array([[ 12,  24, -25, -41,  24, -14,   5,  -3,  22,  27, -28,  -3, -10,
         31, -14,   6],
       [ 44, -13,  -7,  -4, -33,  -4,  -8,  22,  10, -18,   4, -35,   5,
          8,  -5, -10],
       [ 43,  -9, -17,   0, -35,  -8,  -9,  21,  18, -17,   2, -39,   8,
          7,  -7, -10],
       [  9,  24, -26, -35,  19, -10,   4,  -8,  26,  21, -28,  -3,  -5,
         31, -12,  -2],
       [ 18,  32, -32, -37,  22,  -8,   1, -10,  28,  24, -24,   2, -14,
         38, -10,   1],
       [ 13,  27, -29, -43,  25, -14,   0,  -9,  27,  24, -24,   0, -16,
         34, -13,  -7],
       [ 43, -12, -11,   0, -27,  -5,  -6,  20,  10, -18,   3, -37,   6,
          9,  -4, -13],
       [ 18,  31, -30, -42,  24, -10,  -8,  -7,  28,  25, -20,   0, -15,
         27, -14,   0],
       [ 22,  30, -34, -41,  21, -12,  -2, -12,  21,  21, -22,   6, -12,
         35,  -9,  -4],
       [ 45, -12, -18,   5, -32,  -6, -13,  26,  10, -16,  -2, -34,   2,
         14,  -9, -13],
       [ 21,  27, -36, -37,  20, -12,   1,  -8,  29,  27, -27,   3, -13,
         36, -12,  -6],
       [ 42,  -8, -14,  -9, -34,  -4,  -9,  16,  15, -11,   3, -30,  12,
          9, -14, -15]])	24

array([[  4,   4,  -8,   7, -12,  -3,   2, -11,  11,   3,   8,  -5,   7,
        -12],
       [  3,  -6,   4,  -3,   0, -10, -17,   1,   0,   7,  -4,  20, -10,
         -9],
       [-16,   2,   2, -30, -50, -36, -32, -11,  11, -11,   3,  -3,   2,
        -19],
       [-40,  -6,  19, -50, -38, -30, -40,  12, -12, -24, -14,   1, -12,
          4],
       [  9,   2,  -5,   6, -10,  -9,  -3,  -9,  12,   7,   7,   2,   3,
        -16],
       [-36,  -7,  19, -49, -37, -31, -41,  12, -12, -22, -13,   5, -13,
          2],
       [ -4,  -7,   7,  -9,   1,  -8, -17,   7,  -7,   3,  -9,  18, -11,
          0],
       [-28,   4,   3, -34, -44, -20, -15,  -3,  -2, -22,  -1, -22,   6,
          0],
       [  9,   0,  -3,   5,  -9, -10,  -5,  -8,  11,   8,   6,   5,   1,
        -17],
       [-26,   4,   2, -33, -46, -22, -16,  -5,   1, -22,   0, -22,   6,
         -3]])	4

array([[ 10, -11,   1,   6,   9, -22, -10,   7,  26,  -3, -17,  11, -11,
         15,   5],
       [  4,  11,   3, -22,   9,   0,   8, -13, -24,   1,   8,  -9,   7,
         -7,   8],
       [ -7, -10,  -7,  15, -12, -34, -61,   6,  21, -12,  -7,  -8,  16,
         -8,   2],
       [ -4,  16,  -4, -24,  11,  -7,  17,  -1, -36,   1, -17,   4,   3,
         -3,   7],
       [ 10,  12,  -8,  -5, -26,   0, -23,  -4, -27,   2,  14,  11,   8,
        -18,  15],
       [  1,  -3,  -9,  50,  14,  11,  15,   0,   5,  -9,  -8,  -6,  12,
         -2, -13]])	-11

array([[-14,  13,  21,  29, -20, -11, -15, -21,  -4,  38, -16,  28,  23,
        -15],
       [  6,   6,  16,   1,  20,   0,  -1, -13,   7, -39,  -3,   0,  15,
         -6],
       [-10,   6,  28, -18,   1, -17,   2,  54,  33, -21,   1, -16, -22,
          5],
       [-15,  14,  -3,  -7,  -6, -27, -23, -17,  10, -57, -22, -19, -56,
        -20],
       [ 21,  18, -36, -16, -13,  38,  24, -24, -34,  45,   6, -11,   9,
         18],
       [-14,  50,  15, -20,  -8,  -7,  -5,  12,  -6,  17, -15, -16, -14,
        -11],
       [ 10,  34, -44,   0,  41,  16,  13, -20,  -7, -21,   7,   0,  -7,
          3],
       [  4, -54,   1, -31, -12,   1, -11, -26, -46, -20,   6, -35, -27,
        -10],
       [  6,  24, -20, -47,   8,  20,   8, -21, -53,  10,   3, -41, -28,
         -5],
       [ 10, -36,  20,   3, -31,  16,   4, -20, -20,  42,   2,   9,  31,
          6],
       [ 17,  -8, -25,  30,   0,  17,  12, -20,  18,   3,   3,  30,  26,
         15]])	13

array([[  2,  -2,  13,  11, -21, -37,  -7,   2,  -5,  -4],
       [  4, -10, -13,   9,   7,  23,  10,  42,  -4, -10],
       [  6, -17,  -9,  17, -12,  -2,  14,  57, -16, -10],
       [ -1,   1, -15, -19,  29,  43,  17,  -2,   2,   9],
       [  7, -14, -17,   7,   5,  20,  22,  46, -11,  -6],
       [ -5,  12,   4, -19,  15,   5,  -4, -48,   8,  14],
       [ -2,   2, -16, -17,  28,  42,  12,  -9,   5,   8],
       [ -4,   6, -10, -14,  31,  41,  -1, -16,  14,   3],
       [ -6,  14,  19,  -3, -18, -34, -25, -46,  12,   5]])	-2

array([[-23, -12,   0,   0, -20,  20,  -4, -23,   2, -25,  13, -28],
       [-14,   8, -25,  15,  12,  11, -41,  -4,  24, -13,  13, -20],
       [ 17, -12,  11,  12,  -8, -36,  -3,  -3,   9, -34,  27, -33],
       [ -6,  -9, -20,  17, -20,   5, -17, -12,  16, -27,  35,  -5],
       [-30,  14, -10,  -6, -12,   5, -25, -23,  12, -21, -14, -42],
       [ 33, -12,  13,  23, -10,   0, -12,  -2,  26, -12,  23, -17],
       [ 15,  -7,  19,  -1,  17,  12, -31,   6,  25,  -8,   8, -31],
       [ -9,   0, -21,  54,  -7,  25, -16, -19,  23,  -7,  26, -21],
       [-33,   2,   0,  21, -37, -12,   0, -24,  15, -23,  24, -26],
       [ 20,   3,  32,   1,  -3,   6, -22, -11,  27,  -8, -21, -55],
       [  7, -15,  21, -19,   3,  -2, -12,  -8,   3, -32,   1, -43],
       [ 27,   2,   7,  39,  21, -14, -19,   2,  23,  -7,  11, -38]])	-12

array([[  8,  10,  18,  15,  13,  12,  41, -50,   9,   6,  10,  15],
       [ 30,  20,   6,   7,   4,  34,  34,  45,  -4,  34,  33,  -2],
       [ 14,  32,   5, -37, -23, -25,   2, -11,  -8,  29,  25, -18],
       [ 14,  25, -31,   3,  -7,  30,  37,  25,  -3,  23,   0,   1],
       [ 55, -20,  -3, -14, -15,  42,  30, -10,  -7, -15, -29, -15]])	10
---
Q:
[[ -7  -3  -2   5  -4]
 [-51 -18 -16  32 -26]]
A: 5

Q:
[[ 30  19 -35 -16  36 -35 -16]
 [ 57  59 -53  -4  38 -23 -11]]
A: -35

Q:
[[ 21  48 -28 -28 -33 -14 -62]
 [ 14  17 -14 -13 -17  -7 -40]]
A: -14

Q:
[[-17 -24  -7 -61]
 [ -4  -3   2 -11]]
A: -7

Q:
[[ 15  -2   9  -7  15  47  -1]
 [-15 -27 -22 -23   9   8  29]]
A: 47

Q:
[[ 18  -8  -2  -7  20]
 [-25 -37  16  15  49]]
A: -7
---
[[786 366 392 274 327 556 399]
 [607 505 734 422 683 160 435]] => 505

[[2 5 2 7 6 2]
 [5 5 6 3 4 3]
 [4 7 5 4 5 6]] => 5

[[ 41 188 134 196 173]
 [138  36 140  84 129]] => 36

[[5024 7375 2343 2429 7568 2401 7355]
 [5024 8110 7001 6927 8755 6957 8085]
 [5024 2152 4850 4864 1590 4851 2181]] => 8110

[[49 45 47 50]
 [66 59 29 80]
 [67 45 20 33]] => 59

[[218 203 898  80]
 [205 202 819 128]] => 202

[[8 7 7 7 7]
 [7 5 2 5 5]] => 5
---
[-21  -7  35  -8 -26  60 -45]	-45
[ -7 -27 -35  -5 -13  51]	51
[ -8 -37  29   0 -21  13 -51]	-51
[ 30  58  -1 -25  14  18 -46]	-46
[-46 -25  -4  44   7 -23 -22]	-22
[ 34  26 -60  13]	13
[-12  50   4  -9]	-9
[ 21 -47  40 -17 -28  -4   2]	2
---
[-855  825  365 -766  503   26] Out: 503

[[3523 6927 5176 5615 3956 6014 4400]
 [3640 9792 1271 5596 5565 6196 8921]
 [8954 3356 1795 6287 6758 5528 5185]] Out: 5528

[109  73 219 195   9 211] Out: 9

[7319 3792 4312 9005 3537 1906 4068] Out: 1906

[7 1 9 6 8] Out: 6

[[71 67 58 76 62 77]
 [51 59 50 53 38 91]
 [41 65 84 65 43 18]] Out: 43

[5 0 5 5 3 8] Out: 3
---
[ 5 11 10 35 14 25 47]
25
[33 22 55 48 44 50]
44
[-15 -53  -1 -10 -51  42  23]
42
[  8 -29 -51 -27 -23 -32]
-23
[-41  -1  -8  27 -48   2   1]
2
[ 28  10 -13  19 -47]
19
[-55  16  12  35]
12
[ -2  24 -43   7 -47  28]
-47
[ 42   9  43 -58  -9]
-58
